128 stands for zero in the data rows.
Some points, one per row:
<162 144 110 132 126 180 183 174>
<169 95 121 134 109 105 145 160>
<122 95 127 168 145 164 146 134>
<179 215 175 196 152 195 185 158>
<130 194 141 176 156 197 121 122>
<153 190 97 123 93 177 146 167>
<204 255 171 162 139 203 178 176>
<193 255 161 140 98 172 128 167>
<188 243 137 132 154 238 191 192>
<210 255 151 118 130 217 144 190>
<168 238 161 165 159 211 126 163>
<159 216 153 158 152 189 120 137>
<108 178 138 187 132 169 112 106>
<129 156 141 169 139 189 151 156>
<139 176 129 170 135 221 186 200>
<157 53 98 169 115 180 156 162>
<153 177 127 191 152 204 151 191>
<194 84 146 206 130 164 186 187>
<168 188 127 130 91 172 156 167>
<77 239 184 183 143 224 131 121>
<148 255 162 166 152 250 167 195>
<136 255 167 146 142 230 164 187>
<148 255 111 98 124 248 164 202>
<123 255 148 134 126 188 102 137>
<192 198 134 132 190 242 154 166>
<193 255 200 159 151 166 63 107>
<190 202 154 139 142 128 101 91>
<128 133 121 76 82 87 81 106>
<158 113 128 119 155 117 103 128>
<181 134 119 104 98 77 119 143>
<110 84 114 130 157 97 97 103>
<86 27 108 107 175 111 123 64>
<131 64 94 103 143 98 127 125>
<89 101 116 115 92 92 99 100>
<83 62 87 77 78 52 82 91>
<81 121 165 174 112 92 71 69>
<71 91 153 161 125 101 96 66>
<87 117 177 147 142 141 154 123>
<86 76 151 132 120 101 126 87>
<122 76 140 121 81 55 115 114>
<108 37 128 146 122 67 139 105>
12 more points follow, each with its number after it:
<126 91 93 70 58 97 168 161> 0
<103 39 111 138 116 74 131 119> 1
<109 72 122 178 168 110 141 135> 2
<101 86 136 121 103 99 153 140> 3
<80 46 83 55 101 116 174 105> 4
<56 47 94 144 169 128 157 132> 5
<46 38 106 134 143 152 177 140> 6
<77 61 96 105 106 120 167 159> 7
<128 130 166 145 103 95 135 133> 8
<115 68 131 159 130 123 191 170> 9
<142 51 139 143 153 75 129 106> 10
<130 34 147 149 117 40 79 92> 11
Which two of these numbered points are nearest to each point below, ignoring the 2 directions in which the first points spread most? Their numbers follow each, nearest first.
<42 0 46 42 97 57 106 77> > 4 7
<117 129 137 190 172 141 126 144> > 2 1
<141 231 123 157 127 192 119 146> > 1 3
<117 179 148 202 185 214 160 156> > 2 5
<79 71 137 138 124 129 148 93> > 6 9
<185 139 130 144 158 153 153 110> > 10 11
<207 181 149 136 170 162 130 103> > 10 11
<188 104 109 136 113 130 127 170> > 11 1
<141 197 182 160 135 181 165 177> > 9 8
<74 5 46 78 123 112 153 111> > 4 7
<133 174 165 161 107 120 136 155> > 8 9
<59 2 44 57 97 46 98 82> > 4 7
<121 84 119 117 98 104 155 146> > 3 1
<179 134 119 136 154 125 133 104> > 10 11
<200 183 166 189 186 157 133 113> > 10 11
<133 53 84 54 82 55 137 120> > 0 4
<68 0 85 109 144 88 146 90> > 5 6
<168 151 148 119 168 170 149 131> > 10 1
<98 64 92 106 117 138 175 173> > 7 3
<65 9 90 104 141 70 98 78> > 5 1
<80 85 77 99 97 127 138 148> > 7 4
<90 90 119 114 112 98 136 117> > 3 7
<163 131 107 91 78 80 121 135> > 0 8
<81 46 69 100 81 84 134 133> > 7 3
<156 119 153 169 162 113 130 133> > 10 11
<120 80 138 159 159 113 144 95> > 2 10
<114 26 103 137 160 115 138 102> > 2 10
<163 131 138 121 154 126 136 124> > 10 1
<104 206 187 148 138 117 92 94> > 9 1
<106 218 140 86 78 113 89 126> > 0 7
<126 56 73 76 97 92 185 159> > 0 7
<118 133 101 94 83 91 121 142> > 0 3
<200 255 195 177 171 248 155 165> > 10 11
<206 255 200 185 147 200 147 156> > 11 10
<80 60 64 59 69 17 36 79> > 0 7
<109 70 99 127 110 71 89 107> > 1 3
<182 255 185 181 175 240 210 182> > 9 10
<98 60 113 125 161 96 109 96> > 2 1
<97 87 121 171 152 139 180 144> > 9 2
